One turning vector, and how many steps it has turned:
The counts run from 0 to 414.
[ 98 110 166 105 114 176 130  49 128 135 167 165 122 112  94 122 146 127
 105 126 140 118 122  95  95 140 137 146  97  90 118  92 112 180 123  69
 113 124 165 108 141 123 115 140 140 148 160 137 121  91  89 138 117  81
 128 155  99 141 119 162  90 138 155 146 129 118] -> 153
[133 134 113 168  85 131 108 125 143 120 125 153 133 154 146 140 130  99
 132 140 148  76  89 152 156 164 126 139 113 154 136 123 172 105 133 117
  78 112 127 153  51 126  85 113  83 130 153 148 142 120 118 130 136 159
 113 124  82 108  60 147 163 127 154 164 145 100] -> 67
[ 87 130 106  88 128 104 108 105  90 127 142 173 118 116 149 125 145 112
 115 129 125  97 115 117 122 133 161 111  79 170 156 117 170 112 182 145
 113 122 126 135  92 105 126  90 157 171 128 112 127 115  93 137 134 141
 149 103 114  89 152 175 142 113 150 134 157 208] -> 279
[150 139 117 149  94 159 125 114 134 160 116 143  94 106 124 118 192 115
  95 174 100 110  64 113 127 133 117 116 118 146 117 107 167 100  65  98
 109 161 106 114 124 131 145 158 162 131 109 125 138  91  88 146 144 135
 122 150 111 110  95 149 147  80 151 165 149 143] -> 28
[136 112 135 167 106 112 105 143 113 142 135 127  82 137 161 139 168  96
 132 146  80  97  81 126 142 156 107 121 138 193  92 139 139  81 155 142
 138 166 152 118  99 100 116  77 153 160 118  96 121 139 111 164 162 125
 119 180 106 103 123 151 136 109 127 132 160 155] -> 253
[137 100 143 156 110 142 142 136 113 148 106 181 101 106 132  79 163 118
 104 157 111  82  72 118 126 146  83 142 116 179 139 112 163 109 131 168
  93  98 116 124 114 143 135 127 111 151 138 142 128 108 110 115 115 158
  87 119 103 107 110 126 131  70 117 161 153 184] -> 273
[128 145  88 136  99 146 141 118 117 109 137 155  97 140 125 131 103 122
  99 163 117  89  96 149 127 150 163 134 121 135 138 148 188 147  97 123
  88 135 115 120  79 106 137 132 153 124 162 151 165 155  67 105 143 136
 125 163 112  87  71  92 143  92 119 129 137 164] -> 296
[146 105 130 128 102 144  99 153 139 148  84 140 101 154 119  64 186 122
 138 147  99 129  85 124 126 167  82 111 122 156 116 149  86  74 125 121
 101 117 117 176 126 127 107 140 116 158 157 156 115 112 119 112 135 131
 152 159 126 133 107 196 167 105 146 155 129 124] -> 14
[118  91  71 104 123 119  76 164 138 124 114 119  84 149 149 160 134  77
 140 105 111 145 121 108 121 131 123 106 130 129 106 156 131 101 149 129
 143 145 144 161 147  80 137 151 157 198 130 121 116 114 137 150 132 124
 181 133 125 115 151 216 144 118 132 127 148 135] -> 227
[141 110 180 123 106 185 133  95 157 144 161 161  74 109 116 141 125 100
 124 105 150 142 100 141 123 156  93 138 156 105 142 140  96 176 152 133
 136 127 170  91 128 143 118 128  91 143 199 151 111 119 116  92  94 118
 143 145 116 123  76 136 107 133 126 142 107 120] -> 181
[111 117 122  99 118 118 122  99 101 133 141 166  97  90 141 128 148  95
  95 142 130  93 105 101 117 126 158 116  96 152 165 100 193 127 170 145
 116 125 136  98 116 130 138 107 158 147 146 109 129 108  86 140 114 154
 115 118  99  85 149 178 124  98 125 142 166 202] -> 277
[125 105  89 139 100 112  90 108 150 114 158  97  91 150 138 156  77  72
 125  95 135  77 154 134 158 131 179 129 131 114 128 157 208 116 162 152
 145 150 153 119 113 107 100 118 114 135 136 128 143 142  98 118 131 132
 109 153 111  70 106 152 123 133 100 141 155 128] -> 90
[ 79  86 110 133 136 151 116 106 120 126 125 165 128 175  88 103 122 148
 122 114 110  91 154  92 127 126 134 163  79 111  97 134 117 137  91 133
 139 104 131 145 168  74 133 167 115 185  90 149 145 103 105 107 129  64
 134 115 155 122 130 108 112  85 129 134 142 159] -> 135
[ 97  90 103 141 120 143 101  84 148 107 127 100 147 177  96 121 126 123
 113 135 118  80 163 106 123 155 163 149 100  75  74 124 142 123  97  79
 103 143 154 152 145  88 104 154 129 127 118 157 144 134  96 156 148  75
 110 178  99 111 113 151  98 113 122 130 146 109] -> 122
[130  98  94 163 112 131  91 142 129 109 128 120  91 151 155 159 165 100
 111 172 101  94  94 126 135 165 112 121 129 168 101 140 155 114 129 112
 123 155 147 126 117  92 133 107 172 152 127 111 139 135  99 184 169 113
 113 189  79 106 124 182 132  93 124 126 161 156] -> 255
[147 124 134 152  93 137 121 105 145 153 143 161  89  85 152 125 142  81
 107 138 141  81  87 127 155 124 122 123 119 148 163  98 197 105 142 147
 120 122 129  96 118 155 129 122 101 123 129 129 126  82 101 111 105 169
  87  98 100  97  88 152 133 105 139 179 158 140] -> 58
[103 124 107 143 140 129 145 100 137 164 122 171 109 123 116  81 130 128
 102 148 133 107 133 135 118 137 144 131  91 121 157 135 159  94 144 185
  77 111 120 140 133  94 134 132 112 120  96 162 125 163  90  64 123 160
 144  80 120  81  91 103 117  97 143 129 130 191] -> 301
[132 110 170 114 105 179 135  98 153 134 170 155  66  96 111 151 110  93
 120  98 147 135 101 131 118 146 107 137 156 107 154 145 111 192 152 127
 139 139 170  82 129 140 121 134 113 147 215 138 110 113 104  98  96 115
 145 156 121 127  81 139 101 141 126 141 111 120] -> 182
[124 115 108  82 110 133  68 140 136 122 134 108  75 143 138 125 161 104
 122 121  97 125 110 100 121 133 145  77 124 136 129 159 141 115 140 124
 162 162 127 134 149 110 137 128 175 168 141 118 132 110  89 125 138 111
 163 172 133 100 146 227 151 111 123 138 148 167] -> 9
[113 143 125 124 126 164  97 111 156  97 191 131  90 162 115 189 124 123
 105 105 147 130 100 116 120 165 126 130 146 121 124 152 132 196 123 129
 160 147 173 100 132  89 110 109 115 146 142 144 150 126  96 160 144  74
 162 141  95 103  83 163 125 125 143 129 115 153] -> 173
[ 79  74 135 145 142 135 121  70 143 150 115 136 138 157  92  86 134 138
 128 144 117  91 185 108 121 142 141 149  78  78 100 123  90  99 138 101
  91 118 163 164 164  81 108 150 122 139 112 153 108 144 102  99 132  88
 129 149 143 125 134 131  84 134 139 124 130 114] -> 125
[119 107 165 144 124 174 131 113 171 148 138 174 101 133 111 121 132 123
 133 116 150 142 102 141 115 172  74 133 142 110 144 147  63 157 154 148
 108 108 170 130 141 121 110 130  68 145 176 168  99 131 126  91 103 117
 157 110 111 128  66 148 114 134 157 144  88 123] -> 179
[114 129 164 171 107 148 129 100  99 144 147 132 106 165 118 144 124 137
 118 104 116 107  84 129 152 142 111 159  99 159  99 128 129 178  68  98
 131 134 172 113  73  89 111 142 136 171 130 141 138 103 106 128 140  91
  99 176 125 134 100  87 132 115 112 155 115  68] -> 377
[123 129  86 169  97 127 139 119 131 120 140 134  98 142 143 161  81  96
 114 131 124  81 105 161 163 123 156 154 119 131 120 144 211 125  97 130
 107 146 133 122  66  93 121 147 134 131 142 138 158 135  91 113 137 146
 109 147 120  79  69  74 131 102 102 148 152 117] -> 79
[113 117 169 140  99 163 113 105 123 119 139 166 148 176 100 103 159 136
 120 113 121  84 116 103 116 187  95 162 118 140  88 118  94 147 117 111
 118 105 149 135 115 118  83 118  66 159 142 154 139 103 129 156 124  79
 124 144 100 144  95 156 137 125 159 155 125 118] -> 149
[133  88 188 138 105 152 128  77 128 151 153 143 106 120  95  86 147 114
 112  96 106  81 140  78 122 150 108 153 130 115  97 107 132 132 134 150
 166 125 162  71 164 136 104 117  88 151 101 138 136  94 109 127 101  81
  86 144 122 118 121 137 103 106 125 157 155 150] -> 140
[ 95 124 130 158 114 103 154  86 113 164 131 171 122 119 141 137  97  98
 149 127 135 101 130 178 162 112 151 130  83 146 149 143 145  88 162 128
  76 121 146 146  48  88 115 108 120 147 141 118 108 144 100  70 130 165
 148 117 152  98  89  90 124 144 140 132 133 114] -> 75
[122  92  77 104 121 120  74 158 141 124 125 112  73 126 150 173 125  66
 129 103 114 147 116 107 132 118 134 103 145 127 106 157 144 109 152 133
 155 161 148 138 152  93 135 143 170 190 129 112 120 110 126 152 128 125
 171 142 123 104 146 213 134 123 121 127 151 148] -> 226
[117  99 135 108 106 135  93  85 121 149 168 124  97 116 128 132 118  77
 107  79 122 101 154  81 150 102 147 120 103 121 115 115 174 158 127 118
 168 136 165  88 164  99 123 124 142 164  79 127 129  78 109 101 116  96
  98 145 120 101 148 169 125 137 133 147 150  98] -> 359
[ 96 124 126 143 139 136  71 116 149 108 165 108 100 189 129 184 125 139
 101 105 133 106 108 107 139 147 137 123 102 137 128 142 147 187 114 126
 182 155 197 109 118  80 120 141 127 167 130 136 136 111  87 156 155  87
 119 133  96  99 116 168 111 106 104 147 116 135] -> 390
[152  87 110 117 101 127  88 141 141 156 131 103  55  95 154 161 128  53
 129 104 103 137 104 106 133 122 109 111 179 127 110 148 156 113 158 152
 164 175 154  95 153 115 132 133 157 164 134 111 108 114 129 142 115 140
 136 163 122 102 132 197 120 122 107 136 152 136] -> 224
[102 133  65 131 119 148 119 134 127 123 141 189  95 140 146 164 126 111
 121 148 133 104 102 153 162 110 137 122  80 169 164 149 163 122 104 123
 114  94  94 152 128  97 153 141 152 182 134 119 141  82  91  88 144 143
 149  85 144 107 109 135 153  87 148 149 142 158] -> 52
[ 92 134 114 103 126  96 109 120  94 127 137 177 122 144 140 119 154 118
 120 126 121  99 111 117 128 148 150 116  78 186 151 126 161 108 181 152
 101 106 124 152  77  95 115  80 140 181 129 110 135 127 106 138 133 148
 156  97 108  88 143 172 153 117 152 133 153 209] -> 280
[111 127 206 180 134 122 114  91 128 177 161 131  87 156 128 142 147 126
 124  85 113 112 115 115 150 138 106 127 109 168 123 130 111 148 141 170
 169 153 206  85 103  78 107 106  94 165  96 126 112 114 108 117 133 109
 101 130 125  97 106 104 106 125 109 149 114 125] -> 386
[104 102 119 175 138 102 125 102 153 174 116 144 116 124 130 118 109 106
 129 124 138 105 149 131 158 122 146 137  91 113 142 128 168  74 164 189
 101 121 147 138 126  93 112 144  87 125  90 151 114 152 115  79 109 166
 124  69 129  74 100 101 102 116 124 144 143 135] -> 85
[ 90 117 119 115 118 113  74 109 109 136 161 139 133 171 128 133 132 103
 136  72 125  97 163  82 153 123 137 123  76 153 103 134 127 140 128 120
 148 106 148 147 140  66 101 122 117 196  70 134 129  76 126 114 130  95
 138 111 135 119 148 174 156 138 169 145 132 102] -> 362
[ 93 152 184 127 115 155 160  92  93 148 165 185 116 149 101 121 134 136
 139  95 105 120 112 124 121 145 115 159 108 156 106 133  76 161 119 116
 122 132 164 116  79  84 106 109 118 188 140 127 132 118 108 110 124  88
 167 144 151 142 103  78 129 136 158 126 117 139] -> 158
[ 92 146 167  99 142 103 112 108 126 163 131 135 101 147 109 145 149 136
 138  69 126 142 110  99 103 126 154 110 101 134 141 123 116 121 158 154
 159 172 172 118  79  88 101 153 123 179 139 115 104 127 108 148 104 131
 194  71 128 106 126 149 128 133 117 145 114 174] -> 414
[ 96  97 100 145 122 146 118 124 125 155 124 157 114 151 107 109 107 118
 130 113 117 111 155 110 153 111 121 149  86 120 104 144 130 130  76 124
 113  85 123 155 171  67 129 169 120 178  67 169 134  95 124  61 131  94
 129 115 155 127 122 116 136 103 149 141 128  92] -> 352
[ 80 112 133 167 150 141 122  85 131 164 132 152 116 137 106 146 144 143
  93 131 139 131 114 100 129 113 132 146  69 117 125  98 140 178  73 117
 125 136 178 114 142  69 142 186 147 156  82 146 118  98  98 133 135  98
 114 104 115 115 120 115  81  98 124 153 113 111] -> 381
[ 97 108 100 133 125 118 133  67 145 146 129 161 125 100 138 149 112  97
 122 160 165 112 133 160 144 108 168 120  61  96 168 105 172 115 159  85
  53 122 145 151  97 111 122 150 148 126 151 134 105 123  87 101 126 168
 135 106 118  97  96 143 100 143 151 141 131 110] -> 72
[ 83 137 151 137 155 155 136  77 149 168 155 180 115 123  99 131 157 150
  99 122 147 146 114  93 102 137 120 133  99 109 136 112 100 153 122 150
 122 144 171 100 167  78 137 147 114 154  83 153 116 123  98 123 112  96
 161  73 111 106 102 112  94 109 169 138 114 171] -> 166
[ 96  78 175 154 131 134 140  72 134 163 127 144 119 144 107  81 123 129
 148 125  99  84 177 129 137 142 126 151  92 103  99 143  80  96 153 125
 111 125 167 134 142  96 100 115 106 145 121 136 103 146  97  77 132  88
 125 168 159 137 124 100  92 136 137 124 141 117] -> 127
[129 127 104 165 103 143 124 148 143 151 118 192 106 124 143 110 154 113
 119 142 136  99  89 145 162 126  95 138  97 177 154 128 153  91 116 156
  94  88 102 145 119 128 126 139  83 154 116 149 134  87 116  91 123 156
 125  59 129 110  86 120 150  81 158 173 143 150] -> 55
